Turns in one plane each, and the order they were made in; the first pair answered
A (before -> after):
[-17.0 -24.1   7.4  29.0   0.6  13.5  19.1  21.9  -3.4  13.5   9.3  16.1] -> [-29.0  10.9  -4.2  -1.2  20.7   0.7 -17.4   9.1  -7.6  20.2  30.3  12.1]
[  0.1  29.7  -4.2 -12.8  -4.9 -25.4 -11.9 -21.2  -3.0 -20.2 -22.3   8.7] -> [  4.3  -7.8  15.7   1.9 -24.5  -2.4  30.9  -0.5  -3.9 -11.9 -33.7   1.3]
[ -6.4 -39.7   6.7 -18.6 -44.6  28.6  21.6  15.5  25.8 -24.6 -31.6  -7.3] -> [-29.5  16.3 -13.9 -68.7 -20.0  21.4 -10.1   6.7   7.9   7.3   4.9 -35.5]
[ 31.0 -31.4  21.8  -9.4 -15.3 -25.8  -4.5   2.0  -5.0   1.1 -35.2 -20.4] -> [ 12.5 -11.4  12.1 -32.1  -5.9 -20.6  -9.7   2.3 -19.2  26.7 -17.7 -34.8]
S (before -> after):
[-30.5  22.1 -17.0  -9.1  27.7   2.0 -30.2  -5.2  -3.7   2.2  11.3  -7.8] -> [-34.1  15.2 -12.8   3.8  33.1   7.7 -24.8  -7.0  -5.2   4.4  15.5   5.2]
[-6.4  7.3  1.1  5.8  0.6  8.1  9.9  3.6  7.3 12.6 19.5 29.5] -> [ 1.3  8.2  6.3  1.7  0.6  7.6 16.5 -0.5  0.4 27.8 19.7 11.3]
[ -4.1  45.0 -22.2 -11.2  17.4 -34.5 -37.1 -10.4   5.1  32.3  14.7 -14.4] -> [-17.3  35.1 -24.0  -0.9  15.7 -32.7 -49.1  -7.6  15.9  13.7  12.5  14.9]
[-29.0  27.2  -9.1  -8.8  25.4  -1.9 -22.5  -8.7 -17.3   6.6  23.3   8.2] -> [-28.9  23.8  -3.3  -3.4  28.2   1.1 -23.1  -6.9 -21.9  11.2  26.8   8.0]
T (before -> after):
[-11.2   8.4  -7.3 -15.3 -17.5  10.6   1.1   8.5  22.8 -23.9  -0.1   8.1] -> [ -0.7   8.1  -3.4 -14.2 -16.9   3.6  -3.0   3.5  19.2 -27.9  -8.1  10.0]
[-23.2  31.7  10.9 -16.4  16.1  -2.4 -11.3  10.6 -24.1   0.3  -6.5   2.6] -> [-17.1  18.5  15.8 -23.1  -5.7   7.5  13.0  16.6 -19.5  -3.3 -21.4 -11.4]
[  4.4 -33.1   6.9   7.9 -29.1  11.7  15.2   6.3  20.9 -30.3 -22.3   9.4] -> [  1.6 -11.4  -4.5  28.5   1.9  -3.6 -18.2  -8.3  18.4 -39.6  -5.9  39.8]
M (before -> after):
[ 54.6  37.6  13.1   3.8   3.2 -26.0  -2.0 -19.2  12.5  -3.1 -20.2 -13.5] -> [ 47.9  29.9  14.0  30.6  24.0 -22.6 -14.8 -19.5  14.4 -10.9 -10.3  23.8]
[ -4.0  45.5  -2.7 -11.3  27.4 -13.3 -18.5 -16.2 -25.6  25.0  17.7 -25.5] -> [  3.3  43.8  -5.9 -20.5  21.4 -18.5 -25.3 -24.5 -16.0   6.5   3.7 -27.6]
[ 22.6  -0.5  12.9  22.4   1.5 -17.9  30.6  20.3  -5.8  24.5 -26.9  -8.7] -> [ 27.5  -0.5   8.5  14.8  -9.6 -25.0  17.8  11.9   5.0  10.2 -36.4  -7.4]
Then:
(2 to 3 turns a pair)
[ 29.6  -9.1  -0.9   3.6  -4.4   5.2  31.7  25.4 -26.7  15.2  -7.4 -34.1] -> [ 37.4 -11.7 -16.1  -1.6 -19.2 -11.6  -1.6   6.1  12.9 -41.9 -23.7  -2.5]	M, S
[-28.2 -34.0  20.0   4.7  -4.7  36.9  38.2  35.1  -4.2  20.6   6.2   5.9] -> [  8.2 -31.5  31.4  55.8  10.5   6.4  27.5   8.8 -12.4  11.1  -5.6  19.6]	A, A, S
[-31.1 -20.2  19.4  46.7  26.6  34.8  12.5  35.6  -5.8   9.2  27.7  42.6] -> [-28.6 -24.0  14.8  -8.7 -15.0  51.8  46.4  43.4  -4.6  26.7  11.2 -20.5]	A, T
[-14.0 -17.3  13.5  21.9   9.3  -6.2  25.9  22.1  -7.3 -13.9 -18.0  40.2] -> [  1.5 -16.0  19.7  29.5  12.8 -17.3  33.5  16.4 -21.0  -1.8 -19.7  23.4]	M, T
[ 15.8  45.1  -8.5 -12.2  25.7 -26.2 -24.2 -23.1 -11.7  14.9 -15.7 -38.7] -> [ 10.5  26.6  -3.3 -29.4   7.0 -11.2  -0.8 -11.3 -11.4  22.5 -21.3 -55.9]	T, T
[ 29.1  16.6   3.0  -4.0   3.2 -32.7  -9.9 -26.9  -6.4  -2.3 -19.9 -22.4] -> [  3.1  31.5   0.2  -8.8  24.1 -11.7  -7.7 -12.6 -24.3  29.1  10.5 -20.2]	M, A, A
[  1.9   5.2   8.2  26.1  29.4   0.6   7.5   8.0 -31.0  44.3  23.9  -3.2] -> [ 25.5  10.0  -4.1  10.2   3.0 -27.6 -33.8 -27.7   9.0 -27.6 -10.4  18.0]	M, A, S
[ 28.0 -31.0  22.5  22.3 -19.6   8.6  34.9   9.5  -3.6 -11.4 -19.1 -12.4] -> [ 38.5   0.3  15.9  41.3  19.2 -16.3   1.6 -14.9 -23.2  -0.5   7.0  -2.6]	T, S
[-15.4 -21.0  14.8  35.5  -5.5  30.7  30.9  32.6 -28.1  10.0   5.1   8.0] -> [ 21.3 -11.0  -0.5  16.9 -28.8 -15.4  -3.5 -13.7   4.5 -47.5 -35.0   6.9]	M, A, A
[ 24.1  18.4   2.6  20.6  10.5 -33.8 -28.0 -39.0  -4.9 -28.2 -16.4  -1.0] -> [  8.5 -24.7  23.3  36.3   0.2  14.8  40.5   9.9 -26.6  19.5  -8.7 -23.4]	S, A
[-13.7 -27.3  -2.7 -41.0 -37.1   7.4  38.5  22.0   6.8 -15.6  -9.4 -30.6] -> [-17.1   7.2 -21.9 -51.2 -17.9 -17.1 -25.0  -6.7  23.6 -40.7  -0.5  -0.9]	M, A, A
[  9.7  26.9 -27.0 -20.2   6.9   1.2 -34.1  -9.5  28.9 -16.1   4.9  20.6] -> [ 16.0  15.4 -21.2  -7.6   0.8  -0.4 -32.0 -11.7  35.5 -27.3  -3.3  27.9]	A, A, A
[-27.9  16.2 -16.0  16.6 -10.4  19.1 -18.2  16.5  14.4   4.0  14.9  28.2] -> [  7.7  36.4 -18.3   2.8 -14.5 -15.4 -34.3 -18.7  15.3  -3.1   1.6  -1.1]	S, M, A
[ 30.4  51.2 -31.4   2.3  17.0 -46.2 -29.1 -29.0  -3.8   9.8  -4.4  11.7] -> [ 28.6  36.4 -21.6  43.5  26.2 -40.5 -17.9 -16.9  -6.4  11.0  -0.9  36.4]	A, S, T
[  2.4  24.6 -20.6 -41.0  -4.6 -12.7  10.3  -8.4  -8.6  23.1   2.9 -46.1] -> [-11.4  14.7 -22.5  14.3  22.5 -18.6 -38.9 -15.1  14.9 -22.9   8.8  40.7]	M, M
[ 11.4  10.1 -16.6 -45.1 -20.1 -17.9  -8.8 -15.2  21.0 -26.5 -17.5 -22.0] -> [-22.6   5.2  -5.4 -13.4  14.8  20.4  25.6  20.2 -17.4  39.8  31.8 -20.9]	M, M, M
[-22.2   8.7  -3.9   6.5  16.7  10.7  -6.5   8.3  -0.6   2.6  12.5  12.9] -> [ 18.2   6.5   5.1  -1.3  -3.2 -11.1  10.5  -8.6  -4.7   0.1 -12.2 -26.8]	S, M, T
[ 33.2  -4.3  -8.0  11.9   5.2 -20.3 -23.2 -37.4  11.4 -43.5 -16.5   8.2] -> [ 24.2 -38.3   2.2  29.1 -12.2   6.0   9.0  -9.8  13.9 -46.0 -21.3  20.6]	A, M, M
[  6.9  30.3  -4.0 -20.6  12.7 -31.2  -9.9 -22.2 -11.0  -0.6   7.1 -22.8] -> [ 20.6   6.7   9.6 -10.8 -10.8 -32.6   4.2 -20.5   7.6 -26.5 -21.6 -18.8]	T, T, A
[ 15.7  17.1 -16.6 -25.0  -5.4 -20.4  -8.4 -13.9  13.0 -21.5 -10.2 -23.7] -> [  9.4  13.7 -14.7 -28.9  -8.9  -4.0  15.5   2.5   1.1  -1.7  -5.2 -42.7]	A, A
[-22.0  -3.3  -1.4  -2.8  38.4  15.3  -5.7  -1.1 -22.5  20.7  20.3  36.2] -> [ 24.4 -18.5  -2.3 -30.0 -12.5 -13.3  -1.4 -24.1   9.7 -28.7 -34.9   3.3]	M, M, A
[ -7.3  28.0 -13.0 -18.7   9.9 -17.3  -6.2  10.2  -6.7  17.1   4.5 -12.7] -> [ -1.9   6.6  -2.7 -15.8  -8.9  -1.3  24.9  23.6  -6.6  20.3  -5.0 -19.9]	M, A, A
[ 31.0  -6.8   3.3 -11.8 -31.6  -8.5 -12.9 -24.7  22.2 -58.4 -41.2  -1.1] -> [  7.7   9.3  11.0   0.8  20.6  16.1  31.8   3.9 -51.4  42.3  18.6 -42.3]	M, M, S
[ -2.0  18.4   0.9  17.6  19.8 -12.8 -29.1 -15.9  -1.2  -4.2   2.8  18.8] -> [-20.2 -18.5  13.3   7.1 -12.0  29.1  21.3  23.1   4.1   6.7   0.7   6.1]	T, A, A
[  7.2 -15.9  28.3  18.3 -18.6  -2.4  41.5 -19.2 -24.9   2.4  -3.1  -1.1] -> [ -1.9 -13.4  22.6  30.2  -4.8  -2.7  30.3 -10.9 -29.0  13.3  12.3  13.3]	M, T, A
